Each path below is one point turned by a fixed rotation once a step. After each direction that follows a path, write how fast that rotation turns it, in degrees each step (0 if it stays still).
Each turn is a multiple of 5 degrees from 10 to 175, or 0.
Each row of a path follows its step; steps can be skipped.
Path 1:
step 0: [ 0.63 -3.14  0.01 -1.48  1.27 -0.30  0.83  0.98 -2.75 -0.11  1.88 -1.37
 -1.13 -2.39  3.54 -3.72 -2.33  7.30 -0.22  2.54 -0.96  0.60 -0.56  2.46
 -0.42 -0.75  1.50 -0.28 -1.57 -2.62 -2.40  1.24 -5.64  2.07  1.41 -0.64
  0.02  2.82 -0.35 -4.25  1.75 -1.30 -1.29 -2.60 -0.42 -1.49  0.86  0.50
 -4.49 -7.83 -3.10  0.94  2.24 -5.28 -3.65]
step 1: [-3.20  0.13 -3.63 -3.21  1.98 -1.14  3.00 -0.45  1.93 -1.62  2.35  3.20
 -0.14 -0.44 -0.65  0.23 -2.98  1.91  0.33  3.47  0.30  2.75  2.90  3.11
 -6.35 -0.82 -0.19  3.95  2.19  2.32  2.69 -0.07 -0.21  1.92  1.61 -5.19
 -6.06  1.07 -3.56 -2.33  5.24 -0.74 -0.49  1.42 -2.02  0.89  1.11 -2.76
  0.29 -0.91  2.83  5.62 -0.17  0.47  2.68]
step 3: [ 1.43 -3.28 -2.81 -3.21 -1.45 -4.61  2.30  0.69  0.95 -5.52  0.33  5.59
 -1.50 -2.49  3.60  0.06  0.93  1.65 -1.32  1.56  1.25 -3.62  4.01 -3.56
  1.10  0.54  4.19 -2.83 -1.35 -2.37 -2.03  1.06  4.51 -2.55  2.35  4.84
  1.52 -2.70 -3.08  0.87 -1.42 -0.84  1.84 -1.14 -2.74 -0.67 -1.39  1.12
  0.64  4.56 -1.64  3.47  0.69 -3.17  0.71]
step 4: [-2.72 -4.56 -0.42 -3.17  0.76  0.05 -0.44  2.87  0.69 -2.88 -1.45  1.29
 -0.86  0.56  1.07 -1.09 -1.42  1.96  3.81  5.15 -1.56 -2.54 -0.14 -1.11
  3.15 -4.21  0.81  1.39 -0.52  1.34 -3.23 -1.79  1.24 -1.13 -5.96  1.69
 -1.41 -1.20  0.84  0.76  1.22 -6.52 -0.48 -0.71  1.94 -2.93 -1.13  1.72
 -2.38 -6.65 -0.58 -3.79 -0.01 -2.45  5.34]
step 5: [-3.07 -2.90  0.39 -2.24  2.53 -1.77  1.93 -0.05 -2.13 -1.45 -3.87  1.57
  0.69  2.14  3.72  2.82  0.42  1.19 -0.56 -2.14  3.94 -2.88 -1.23 -0.89
 -1.82  3.23 -1.51  7.10  2.21 -0.84 -1.32  3.04 -2.86 -2.90  0.93 -2.09
 -1.02 -1.54  2.09 -1.37  4.15  0.52 -4.74  4.41 -1.93 -2.06 -4.54 -0.83
 -1.45 -5.38 -0.10  3.89 -2.20  0.71  0.18]
step 6: [ 0.62 -1.46 -4.68 -4.82  3.47  2.29 -2.70 -2.08  5.73  1.72  1.21 -3.07
 -0.17 -4.86  2.76  0.17  0.95  3.27 -0.04 -2.92  5.60  0.58 -0.29  1.62
 -2.31  2.33  1.09  4.47  2.72  4.87  3.37  4.26  1.80  0.63 -1.42  0.46
  0.99 -0.58  0.47  3.19 -1.40  0.56  4.13  1.28  0.53 -0.45  2.61  3.76
 -1.99 -2.06  0.84  1.55 -1.11  0.18  0.54]
step 9: [-5.16 -1.15 -5.43 -2.53  2.10 -2.86 -0.48 -3.33  0.74  0.24  3.18  5.73
 -0.61  4.14  1.44 -1.15 -2.08  3.46  1.73  1.30  1.56  0.30 -1.61  1.94
  2.14 -1.92 -3.89  2.19  4.97  0.69 -0.90 -3.26 -1.54 -1.32 -0.19 -1.84
 -4.67 -1.56 -4.18 -2.78  0.30 -2.26 -0.43 -1.84 -1.72  0.74 -4.07 -1.85
  1.49 -1.66  2.37  0.77 -3.01  2.29 -3.25]
step 10: [ 4.82 -2.19 -2.58  2.41  5.96  1.02 -1.90  0.31  3.14 -5.09 -1.83 -0.63
  3.51  3.18 -1.05  3.50 -0.27 -0.04  2.51 -1.63  0.82  0.37 -2.51  5.93
 -1.03  2.26  1.33  0.16  4.87  4.15 -2.09 -0.15  0.54  2.11  1.05  3.77
 -0.06 -3.45  0.72  1.42  1.02  1.59  0.98 -2.71  1.27 -3.16 -3.23  1.33
 -0.50 -1.91  3.47  5.31  0.59  0.54 -0.54]
step 14: [ 0.78 -1.63 -1.71  0.70  5.93  1.04 -1.50 -0.42  5.07  1.25  3.20  1.04
 -1.07 -4.07  1.00 -0.86  0.16  1.00  1.66 -2.53  0.06 -2.71 -2.32  0.80
 -6.85 -0.47 -1.53  3.66 -1.07  6.21  1.90  0.92 -2.06  0.55 -2.68  0.72
  1.92 -2.07 -0.64  1.53  1.35 -1.05 -1.12 -2.54  2.08  1.40  0.78 -0.69
  4.55  0.80  2.19  3.52 -6.63  4.21  0.92]
step 16: [-1.23 -0.19  2.85  1.16  3.30 -2.93  4.29 -3.41  1.09  0.65  1.23  0.92
 -0.63  1.56  5.05 -5.11 -1.79 -1.04  1.21  3.75 -0.47 -0.51 -1.76 -0.54
  3.33 -3.28  1.46 -4.85 -1.02 -0.86  1.02  2.50  2.74  5.03  1.47 -2.23
  4.09 -1.85  1.15 -1.67 -1.56 -2.06  2.83 -0.35 -0.84 -4.92  1.25  0.99
  0.63  2.35 -1.34  7.53 -0.32 -1.47  1.11]
step 19: [ 0.03 -0.46  0.24 -5.25  2.78 -1.70 -4.18  4.05  2.24 -2.24  4.22  2.30
  1.41 -2.45  2.15 -3.15 -0.31  1.25  2.71 -5.31 -1.05  1.19 -0.88  0.74
  2.12  3.18  5.45 -3.65 -3.19  3.77  3.34 -0.71  0.05  1.90 -1.46 -0.47
 -1.12 -2.40  0.80  1.08  2.18  4.58  3.87 -0.06  2.11  4.52 -1.36  1.48
  1.05 -0.90 -4.54 -0.63  1.32  0.30  0.78]
Directions:
[ 0.10  0.72 -0.51  0.75 -0.30  0.27 -0.86  0.87  0.37 -0.50 -0.31  0.98
  1.15  0.14 -0.10 -0.65  0.52  0.61 -0.45  0.29 -0.17 -0.30  0.95  1.51
  0.92 -1.02  0.01 -1.18  0.68 -0.13  0.16 -1.17 -0.19  1.27  0.00 -0.27
 -1.03 -0.11 -1.01 -0.86 -0.53  0.32 -0.64  0.25 -0.42  0.59 -0.13  0.33
 -0.26  0.26  0.40  1.61  1.10 -0.22 -0.37]  45
[-0.27  0.98  0.23 -0.81  0.07 -0.21  0.76 -0.40  1.33 -1.07 -0.77 -0.85
 -0.16 -0.02 -0.33 -0.45  0.10 -0.79 -1.16 -0.37  0.14  0.79 -0.39  0.13
  0.50  0.27  1.12 -0.90  0.52 -0.93  0.21  1.44  0.16  0.66 -0.65  0.08
 -0.03  0.96 -0.97 -0.03 -0.06  0.78  0.49  1.16  0.37 -1.10  0.50  0.66
  0.28  1.28  1.03 -0.23 -0.49 -0.12  0.40]  80
[-0.23  0.28  0.45  0.37 -1.06 -0.01 -0.27  1.21  0.17 -1.25  0.56 -0.08
 -0.38  0.00  0.09  0.50 -0.56 -0.45  0.96  0.07 -0.09  0.12 -0.69  0.79
 -0.61 -0.70  1.65 -1.07  1.09  0.98 -0.24  0.04  0.66 -0.26  0.51 -0.75
 -0.11 -0.06  1.05 -0.14  1.34 -1.06  0.03 -0.69  0.23 -1.18  1.56 -0.43
  0.56 -0.39 -0.09  0.27  0.46  0.45  0.32]  115
[ 0.39  0.49  0.50 -0.79  0.99 -0.70 -1.02  0.95 -0.41 -1.01  0.52  0.26
 -0.15  0.59  1.24  0.23 -0.02 -0.22 -0.71 -0.03  0.34 -0.84  0.25  0.54
  0.63 -0.35  0.07 -0.09 -0.68 -0.18  0.10 -0.35 -0.22  0.28 -0.21  1.29
  1.12  0.78  0.11 -1.27  0.41 -0.27  0.12 -0.83 -0.57  0.45 -0.40 -0.51
 -0.13 -0.42  1.52 -1.19 -0.92  1.66  0.35]  70
[ 1.54  0.36 -0.74 -0.03 -0.59 -0.28  0.88 -0.12 -0.48 -0.43 -0.22  0.51
  1.23  0.33  0.16  0.09 -0.32 -0.42  0.12 -0.42  0.70 -0.73  1.02 -0.50
  1.12 -0.61 -0.51 -0.31 -0.62  0.88  0.71  0.69  1.48  1.02  0.45  0.23
  0.52  0.08  0.19  1.04  0.17  1.33  0.59 -0.52 -0.22  0.27  1.36  0.49
  1.10 -0.51 -0.97 -0.57 -0.27 -0.25 -0.10]  85
[ 1.13 -0.24 -0.21 -0.02  0.13  0.20  0.00  0.20 -0.14  0.94  0.37  0.43
 -0.55  0.28 -0.07  0.58  0.75 -0.17  0.27  1.65 -1.29 -0.52 -0.77  1.07
 -0.38 -0.78 -0.68  0.81 -0.10  0.62  0.09  1.52  0.15  0.66 -1.78  1.09
  0.53  0.65  1.11 -0.37 -0.17  0.06  0.31  0.22  0.26 -0.72  0.43  0.87
 -0.16  0.78  0.19  1.05  0.52 -0.01 -0.41]  175
Path 2:
step 1: [-0.13 -1.18 -0.61  2.62 -0.27 -4.40  0.13 -1.38 -1.46  0.38  4.42  0.87
  0.73  3.16  1.70 -0.68 -0.86 -4.52  1.38  0.36 -1.33  0.75 -6.77  5.12
  3.53 -1.98 -2.93 -2.87  1.07 -1.13  2.41  0.25  1.24 -0.02 -1.10 -2.83
 -0.45 -1.68  3.01 -3.17  2.54  0.02 -1.05 -2.13 -0.18 -2.72 -0.10  1.30
  2.06  4.15  1.06  3.92  0.65  0.00  2.28]
step 2: [-0.29 -1.26  0.01 -0.79  2.44 -1.09 -0.50  0.79  0.23 -1.00  2.38 -1.21
 -1.87  4.97  0.18 -0.99  4.52 -0.95 -0.31  2.71 -2.75  2.27 -2.33  4.28
 -2.00 -2.83 -3.32 -1.69 -1.27 -0.47  7.60  1.65  2.33  2.36 -2.35 -1.89
 -0.80  2.30  2.86 -1.69  3.87  0.64  0.37 -2.92 -1.83 -1.83 -3.92  1.66
  2.22  0.06 -0.49  0.21 -0.24 -2.34  2.23]
step 3: [-0.29 -1.95  1.51 -3.14  0.60 -0.06  0.60  2.64  0.10 -2.79  0.52 -1.59
 -1.99  1.44  1.81 -2.94  4.75  0.76  2.77  0.22  1.76  3.29  2.05  3.97
  0.71 -4.11 -4.39 -3.64 -0.62  1.05  1.60 -0.96  4.75 -0.33  0.97  1.27
 -0.23  2.08  1.56  3.20  1.98  1.83  3.73 -1.88 -2.08 -2.22 -1.66 -0.44
  3.24 -1.36  0.81 -0.73  3.42 -4.95 -1.35]
step 7: [ 1.74  1.84 -0.25  2.30  5.36 -0.61 -0.30  2.86  5.74 -0.47  0.43  1.71
 -2.52  2.63  3.20 -0.88 -0.03 -1.11  1.12  1.80  3.39  1.86 -1.49  1.37
  2.99 -3.49 -2.60 -0.39  2.43  1.53  2.07  2.28  5.47  4.92  1.26 -0.93
  1.15  0.04  0.55 -0.92  1.77  3.65  0.37 -0.45 -1.00 -3.60 -0.85  2.77
 -2.26 -3.58  0.39 -2.10 -0.16 -1.65  0.12]
step 9: [ 4.43 -4.99 -1.06  0.41  0.24 -0.98 -0.93  2.23  2.98  2.55  2.19 -3.22
 -0.31  2.11  5.42 -0.82  1.95 -3.62 -1.55 -3.96 -2.93  2.48 -2.02  0.95
  0.04  0.32 -3.89 -0.92  2.26  0.03 -3.74 -1.35  1.41 -3.94  1.08 -3.28
 -0.86 -1.00  3.09 -0.21 -1.72  0.18  1.88 -0.75  0.48 -1.95  0.70 -1.79
  1.70 -2.04 -4.27  1.49 -1.81 -2.34 -0.15]
step 10: [ 1.61 -1.86 -0.45  3.24  0.16 -0.15 -1.35 -2.14  1.57 -0.59  4.28 -3.07
  0.18  0.90 -1.02 -1.41  1.21 -3.45 -1.79 -3.00 -0.97  1.82 -6.89  4.90
 -0.62 -1.18 -2.90 -1.99  4.53  0.45 -3.45  0.23  2.18  1.28 -1.33 -0.53
  2.10 -1.58  0.98 -4.68  0.07  0.78  0.92 -2.19  0.29 -1.33  1.80 -1.66
  2.27  0.68 -1.46  4.48  1.86 -3.30  1.40]
step 13: [-2.12 -0.41  1.51 -0.02  0.85 -1.37 -1.06  2.18 -0.07  2.99  2.08 -1.62
 -1.12  3.02  3.60 -3.25  0.18 -3.03  0.42  0.01 -3.68  1.22 -3.30  0.65
  5.51 -1.34 -5.68 -0.81 -1.22 -2.60  0.02 -1.97  2.17 -1.89  1.31 -4.41
 -2.90 -1.49  1.41  3.08  1.39  0.62  1.94  1.11 -4.44  1.58 -2.78  1.10
  1.11  0.75  2.99 -0.34  2.36 -4.17  1.57]
step 14: [-1.41 -1.53  1.97  1.35 -0.09 -1.36  1.42 -0.38  0.33  1.67  5.12 -3.39
  0.14 -0.35 -1.24 -1.36  2.52 -1.91 -1.93  1.91 -4.17  0.75 -1.53  2.72
  1.97 -1.02 -5.14  0.05 -0.18 -2.62  1.21  0.40  3.38 -4.00  0.51 -3.07
 -1.26  2.83 -0.48 -0.33  3.75  4.62  3.09 -1.74 -1.17  0.99  1.43 -1.69
  2.30 -3.62 -0.40  0.44 -2.67 -4.80  2.92]
step 15: [-0.49 -3.65  1.47 -0.32  0.67 -1.01  1.88 -0.90  4.79 -3.25  3.10 -2.27
  1.52 -2.71 -2.98  0.73  2.03 -1.56 -2.78  0.93  2.67  4.15 -2.00  4.23
  2.87 -3.10 -1.54  0.82 -0.94  0.46  2.37 -3.15  1.06  1.47 -1.48 -2.17
 -0.08  3.43 -1.05 -0.04 -0.53  4.05  3.31 -1.92  0.93 -3.38  1.02 -2.52
  2.56 -2.24 -1.57 -0.43  1.43 -5.01  0.72]
step 16: [-1.45  0.92  1.95 -0.75  2.57  0.72 -0.56  2.48  7.72  0.84 -1.29 -0.07
 -2.90 -1.57  0.69  0.41 -3.20 -3.02  0.61 -3.46  5.13  2.54 -1.43  5.82
  4.25 -2.42 -2.36 -0.71 -1.01  0.06  1.36 -0.16  0.51  3.49  0.68 -0.98
  1.99  2.06  1.56 -0.24 -0.43  3.88  2.85 -1.81  2.72 -2.20 -1.09  1.36
  0.80 -1.75  0.27 -0.85  0.80 -1.34  0.81]
step 19: [ 2.42 -3.07 -2.27  1.25  3.81 -2.33  0.59 -3.04  3.36 -2.71  3.68 -0.44
 -1.80  0.98  1.45  0.89  3.03 -0.05  0.29  2.13 -0.60  1.84 -7.04  3.51
  0.89 -3.16 -3.49 -1.82  2.18 -1.19  0.06  2.31  5.61 -1.40  1.86  0.88
  1.75 -1.73 -0.25 -1.68  0.17 -0.32  1.24 -0.53 -0.89 -2.19  3.43  1.78
  0.99  1.53 -2.37 -0.24 -1.08 -3.99  0.15]
Directions:
[-0.62 -0.40 -0.70  0.82 -0.01 -0.46 -0.70  0.07  1.06 -0.45 -1.14 -0.36
  0.35 -0.08  0.61 -0.22 -0.39 -0.02  0.37 -0.16  1.26 -0.79  0.72 -0.48
  1.15  1.01 -0.72 -0.47 -0.79  0.19 -1.20 -0.48 -0.19 -0.63  0.22  0.23
  0.11 -0.32  1.64  1.24  0.31 -0.12  0.61 -0.39 -1.00  0.60 -1.22 -0.51
  0.40  0.34  0.11  0.40 -0.68  1.34  0.46]  85
[-0.17 -1.44 -1.26 -0.11  0.77 -0.06 -0.65 -0.72  0.62  0.01 -0.26 -0.28
  0.60 -0.44 -0.77 -0.36 -0.23  0.19 -0.30  1.05 -0.08  0.62 -1.13  0.67
  0.38  0.84  1.83 -0.54  0.45 -0.56  1.21  0.27 -0.34 -0.39 -0.13 -0.03
  0.10 -1.12  0.34 -0.41  1.29  0.23 -0.27  0.34  0.17 -0.19  0.89 -1.16
  0.81 -1.12  0.64  0.70 -0.22  0.40 -0.12]  80
[ 0.33  0.81  0.90  0.84  0.06  0.98 -0.69  0.37  0.47  0.56 -0.36 -1.24
  0.95  0.23 -0.31 -1.33 -0.11 -0.60 -1.66  0.31  0.47  0.55 -0.20 -0.23
 -0.23  1.43 -0.70  1.27  0.97  0.43 -1.01 -0.38 -0.51  0.00  0.38 -0.44
 -1.02 -0.55 -0.82 -1.01  0.15 -0.02  0.51  0.51 -0.89  0.09 -0.06 -0.17
 -0.58 -0.82  0.20 -0.21  0.81 -0.06 -0.12]  20
[-0.74  0.90  0.79 -0.42  0.30 -0.24 -0.23  0.68 -0.39 -0.03 -0.13 -1.05
 -0.23  0.99  0.52 -0.26  0.49 -0.24  0.07 -0.42 -0.03 -0.12 -0.29 -0.94
 -0.29  0.21  0.46  0.56 -0.56 -0.82  0.33  0.48  0.08  1.35 -0.12  0.10
 -0.19 -0.95  0.70  1.00  1.17  0.11 -0.61 -0.79 -0.63 -2.23  1.34  0.18
  0.13  0.56  0.85 -1.13 -0.33  0.85  0.18]  70
[ 1.05  0.74 -0.09 -0.29  0.21  0.12 -1.38  1.17  0.06 -0.87 -0.27 -0.58
 -1.41 -1.10 -0.29  0.75 -0.83  0.51  0.63  0.44  0.50 -0.01 -0.92  0.40
 -0.13 -1.04 -0.34  0.07 -0.34  1.78  0.87  0.23 -0.56 -0.24 -0.09  1.42
 -0.55  0.24 -0.46  0.63  0.11  0.10  0.66  0.67 -0.77 -0.64 -0.06 -1.07
 -0.27 -0.48 -0.03 -0.64  0.61  0.43 -0.11]  85
[-0.16  0.32 -0.51  0.23  1.04  0.14 -0.99  0.45  0.71  0.40  0.18  1.23
  0.18 -0.32  0.29  1.70  0.35  1.07 -0.48 -0.05  0.13  0.47 -0.10 -0.16
  0.73  1.51 -0.08  0.36  1.39  0.45 -0.36 -0.08  0.52  0.44  0.87 -0.43
  0.80 -0.08 -0.69  1.03 -0.56  0.11  0.47 -0.72  1.60 -0.70  0.45 -0.46
 -0.99  0.08 -0.43 -0.96 -0.77 -0.06  0.36]  35
